Each row is where one point has got to under a steady rotation. How many ticks took it there?
The counts run from 0 to 514.
[  4  11   2   1  15 -17  -2 -15   8  -7  -7  27 -20   2  14  18  -4  -2
  -2 -14   4 -13  15  -2   9  15   8 -28  10  -9   2   5  -9  11 -11  -3
   7  -2   9   4   6  10  13   3 -16  -2 -10   5   4  -4  -1  14  -8   3
  11  -9]  315
[ 11   7   1 -10  -1   4   4 -10  18  -2 -11  -6  -1  -9  -9  25  21  -2
   3   2  -3   1   3  -9  -6   8  17 -28   2  -2  -8   5   4  14 -16   8
   5 -20  14  -3  14   7   6   7  -7   5   5  -6  -1   2 -11  12  -9   5
  -3   4]  125
[  2  10   8   0  -4   7  -1 -13  18   4 -22  22  -9  -4   4  12   1  -6
 -15 -10   9   5  -1 -15   6  17  -2 -26  -4  12   4  -2   5   1 -14 -14
  15 -14  12  -3  13   2  17   0 -11   1  -7  -9  -1   3  -3  -6  12   8
   0   0]  429
[  8   1  -3  -1   3  -4  -3  -7   9   6 -18  15 -20   0  -6  15  12 -12
 -19  -7   4   5   3   6   4   1   4 -30   2  12   5  -7   2   0 -11 -10
  10 -16  12  -1  16  10  25  -5  -5   2   9 -11   9  -5 -14  -2   4  -6
  -5  -2]  180
[ 13  10   7   1  10  -7  -1 -22   7   8 -17  17  -1 -13   7  17  10  10
 -21   1   2 -13   4  -5  -5  11   6 -13  -4  11 -12  -2  -1   4  -7  20
  13   7   4   8  24   6  15  12  -6  -1   4  -4   3  -6   7   4 -13  -5
  11  -6]  91
[  1   7  -7   1  25  -4  -5  -9   7 -11  -6  20 -29  11   9  25   2 -11
  -2  -6  10  -6  16   4  -2  14   8 -16   5  -5   2  -1  -9   4 -13   0
   1 -14  11   0   1  -3  16  -5 -12   4  -6   6   5  -8  -5  12   7  10
   7  -1]  148
[  5  17   1   7   1  -1  -4  -5  12   3 -17  21  -5   1  -1  16  15  -9
  -1   0   9   5  12 -15   6  13  13 -19  -7  16   4  -8   4   4  -7  -4
  12 -18   7   5  20  10   6   0 -12   2  24 -12   3   0 -13   1   3   6
  -3  -2]  113
[  9   2  11   4   5  11   3  -6  20  10 -20  22  -3   0   9   7  -1   1
  -7  -8  -2  -9   7 -11  -9  29  -5 -19  -5  16 -12  -6  -3   9  -6   6
   9  -6   6  -2  22   3   8  -3 -15   5 -13  -9  -3  -7   6  -2   0  -3
   9  -2]  424
[  7  12   9   3   2  -1  -2 -10  13   7 -22  22  -6  -4  11   7  -2  -5
  -5  -9  -1 -11   7 -10   4  23  -7 -18   0  17  -7   3  -6   2 -11   1
  17 -11   6  -4  18  12  14   0 -20   5  -9 -14  -3  -3   4  -8  -2   1
   6  -6]  423
[  1  24   4  -5   9   4   1 -11  14  -3  -6   3 -13  -3  -3  23  27  -8
  -8   3   4   0  -2  -9  -9   8  10 -22 -11   5 -10   1   6   4 -17   2
   1   0  16   2   8   6   5   4  -5   3  -1  -4   7   1  -4  18  -2  16
  -3 -10]  226
[  8   5   3 -12  -3  12   6 -13  14   2 -16   4 -14  -1   1  21   3  -2
 -10 -11   3 -14   0   6  -5  11  -6 -20   1  13 -16  -1 -10  14 -11  14
   8  -7  14 -16  11   0  12   9 -16   3 -17  -1   5  -4   0   8   0   5
  -4  -5]  163
[ -2  23   6   8  11   3  -3  -7  12  -3  -5  23 -12   8  13  16  10  -8
  -7   0   9   8   1 -18  -1  12   5 -29 -11  -3  -4   6   7   7 -19 -17
  10  -1  16   2  13   4  16  -4  -1  -2  -8   2  -1   4  -5  14   1  16
  -6  -5]  140
[  3  22   5  -1   8   6  -4  -7  16  -7 -11  13 -10   7  11  15   6  -2
   1  -4   3  -3   4 -12 -11  10   2 -30   1  -3  -5  10   2   8 -23 -16
   8 -11  16  -6   8   0  22   4  -3   2 -13   0  -1   4  -3  19  -7   9
  -1  -5]  60
[ 14   6   4  -7   1   0  -1 -13  12  -4 -18   8 -15   0   3  22  -4  -8
  -1 -10   2 -15  19  11   0  18  -3 -13   7  18  -9  -3 -11   5  -8   1
   6 -21  11  -7  14   0  10   7 -29   8   0  -6   9  -6  -5   9  -1  -2
   8   3]  88
[  3  10   5   0  15  -3  -3 -19   5  -2 -12  16 -23  -3   6  20  18  -3
 -17   2   5  -2  -6   4  -4  -3   5 -21  -4   3 -14  -1   6  -6  -9  12
   0   9   8  -2  13   6  19   8  -9  -1  -2  -9  13  -6  -4  10  -7   5
  -7 -11]  159
[  7   1  -1   5   5   8   0 -11  10   4 -29  10 -11  -2  11   6   2  -7
   7  -4   3   6   5 -12  -1   6  11 -19   6   5  -8  -2  13  11 -18  -5
   9 -22  13 -11  17   1  16  -5 -16  -1  -9 -12   6  -3 -11   6  -5   8
 -11  -3]  201
[  5  20   1  -4   4 -10  -2  -4  12   2 -16  19 -16   0  -6  15  11  -5
  -7  -6  -2  -7  12  -2  -2   9  -1 -35  -6   6  -8   2  13   2  -9   0
   3   2   4   2  13  14  11  15 -14   0   6  -8  17   0  -6   8 -15  -8
   4  -8]  488
[ 16  -7  -2  -2  15   6  -3  -1  18  15 -16  21  -5  -2   4  17   2   8
 -25   0  -7  -6   4  -5 -14  13  -3 -17  -8  10  -7  -4   1   8 -10  14
   6  -1   6  -6  25   3   9   2 -10   5 -12   0   2  -5   3   1  -2  -6
   7   1]  425
[  2  10  -3 -18   5   6   0 -14  12   1 -15  11  -8  -9 -12  14  26  -1
 -17   3   8   3  -1 -12   0  12  13 -31  -2   6  -4  -1   5   2  -8   5
  18 -16  12   3  10  10  14   3   6   8  14 -10   5  -7  -7 -11   5   2
  -3  -2]  514
[  4   7   4   1  14   3   2  -9  18  -4  -9  11  -7  10   8  15   2  -3
   7  -7  -3  -8  21 -21 -12  20   2 -21   2   2   0   5  -4  22 -15   0
  14 -20   7  10   9  -1  17  -6   2   1  -7  -6 -11 -12   3   6  -6   7
   4   3]  209
[  5  10   9   5   3   4   4 -14  16   0  -1   2 -11   1   0  24  23  -3
 -15   5   2  -9  -2   0  -9   1   7 -20  -9  -5  -3   4  -3  18 -12   5
   5  -1  27   0  16   9  15   0   1   4  -9   7  -3  -4  -1  27   3  13
  -4  -9]  393
[ 12  -6  -1  -2  12  17   0 -12  21   4 -15  17 -11   4  -1  14   1  -3
 -23  -3  -5   3   3  -2 -15  12  -5 -17  -3   7   0  -6  -4   9 -12   5
  10 -17  10  -7  16  -4  21  -5   0   4 -12  -7  -9 -17  -2  -5  11   2
  -6   4]  431
[  4   9   2  11  23 -14  -6 -17   1   5  -8  19 -17  -2   2  23  16  -4
 -17   7   4 -10   2   3  -1   7  15 -15  -2  -7  -1  -8  -5   3 -10  13
   2   6  14   6  22  15  12  -2  -6   1   3   2   8  -6  -4  15   3   9
   1 -17]  400
[  5  15   0  10  21   0  -6  -3  18  -2  -2  24  -8  12  19  18   5  -7
   5  -2   2   3  19 -13  -3  25   7 -14  -7   2   1   1   0  11  -7  -9
   5 -10   2   5  13   5   9  -9  -7   1   0  -3  -4  -4   1  15   0  11
  -1  -2]  215
[  7  15   6  -1   0   9  -4 -19  16  -5 -19  13  -8   0   1  13  11 -10
  -1  -1   8   0  17  -9  -3  17   5 -14   1  14  -2  -6  -3   5  -9  -6
  18 -29  16   7  10  -1   9   2 -17   4   9  -8  -2  -8   0  -2  10   8
  -3  -1]  188
[ -2  16   1   8  10  -1   4 -11  10   1  -5  19  -9   0  10  15  20  -6
  -9  -3   7   3  -7 -21   4  13  16 -25  -6  -4  -3   5   7  16 -16  -4
   7   4  16   0  17   9  11  -2   3  -5  -9  -1   4   6  -7  10  -2  13
  -7  -8]  139
[ 18   7   3   1   7  14   2 -13  19   3 -17  24  -7  -6   7  15   3  10
 -21   0   2  -5   7 -11 -13  20  -3 -12  -5  14 -17  -7   3   4  -9  15
   7  -6  -2  -4  20  -4   7  10 -14   4 -10  -5  -2 -10   4  -4  -5   5
  -3   3]  344
[ 10   7   0 -14   4  10   3  -6  21  -3  -6   0   0  -3  -6  22  26   5
   3  -2  -4  -1   9 -15 -12  13  11 -25  -1   1 -11   2   3  22 -11  14
   8 -14   3   8   7   9   8   9  -2   5   4  -3  -2 -10  -3   7  -7   6
   0   9]  124
[ 10  21   8  14  15  -9  -3 -13  13  -6 -11  22  -4  -4  18  19  13  -3
   5   3   1  -1   6 -15  -1  12  16 -11  -5  -3  -9   2   6   9 -12  -4
   7   0   1   4  20   5  11   0 -13   0   4  -3   7   2  -2  17 -13   9
  -6  -3]  381
[  3   6  -7 -15  22   5   3  -8  18   2  -8   8  -9   3  -6  20  23  -6
  -1   0  -7  -6  17 -14 -12  22  14 -22  -3   2 -12  -1  -4  18  -9  22
  10 -18   5  11   8  -1   4   0   4   1   2  -1  -7 -14   2  -2   0   7
  10   2]  43
[ 14   2  -3 -15   6   1  -2 -18   6   6 -20   7 -17 -14  -9  15  17   1
 -11  -3   2   1   2   0   2  -1  16 -28  12   7  -7   2   7   5 -13  12
  10  -9  15  -1  15   1  19   6  -5   1   8  -6   9  -9 -11  -7  -4  -5
   1   2]  266
[  4   9  12  -6   4   5   8 -19   9   8 -18  15  -5   3   3   7  -1  -1
 -13  -8   2 -12  12  -7 -10  19  -8 -18   4   5 -10   0  -9  14  -6  10
  14  -4  19   9  10   2  12   1 -10   2 -18  -1 -10 -14  12   1   2   5
  11  -5]  498
[  9   7   1  -1   9   6  -2 -12   9   3 -12  14 -15  -4   2  26  20   6
 -23   3   5  -6 -10   6  -5   6   9 -14  -8   6 -19  -5  -2   3 -13  17
  -3   8   9 -11  22   4   5  10 -16  -1  -6  -3  13   3  -6  12  -4   6
  -2  -7]  158
[  6  13   6  -2  13  -8  -3 -21   2   4 -12   6  -9  -7  -1  20  17  -9
 -19   3   2 -11   3  13  -5   8  10 -10  -2   9  -8 -11 -10  -1  -9  17
  10  -1  22   7  19   3  18  -2   1  -1   6  -8  -3 -13   2   5  -3   3
   6 -14]  4
[  5  -2  -3  -7   3   6   8 -15   9  -3 -14  -4  -4  -7   4  25  18   3
  -3  -3  -1   5  -9  -6  -2   2  20 -20  10   4 -10   4   2  22 -13  19
   8 -11  15  -6  23  -1  12   5  -4  -2  -3  -5   6  -1  -9   8  -7  10
  -5   3]  453
[  3  -2  -7   3  10  -7   4 -12  12   4  -6   1   0  -2   2  26  15  -7
  -6   0   0  -2   0  -7   4  17  25 -16   6  -5   4  -1  -7  19 -10  13
   8  -8  17   1  26  12   8 -10  -5   4  -2  -1  -4   1 -11  16   2   6
   2   0]  212
[  4  10  -3   3   4 -10  -3  -1  18  11 -15  16  -7  -6  -8   6  15  -6
  -6  -7  -2   7   5 -13  10  11  10 -29  -3   9   7  -4   9  14  -8   0
  15 -12   7   6  24  15  16  -5   0   0  10 -12   5   1 -11   0   4   1
   0  -3]  32
[ -1  10   5  10   7  -5   7 -10  12  -1  -1  12  -1   2  10  23  25  -3
 -13  -5   5  -3   3 -11   6  17   9 -17 -12  14  -1  -1  -5  25  -7  15
  15   9   4   4  27  11   2  -5   1  -6  -2  -3   3   4   1  10   3  10
 -10  -7]  466
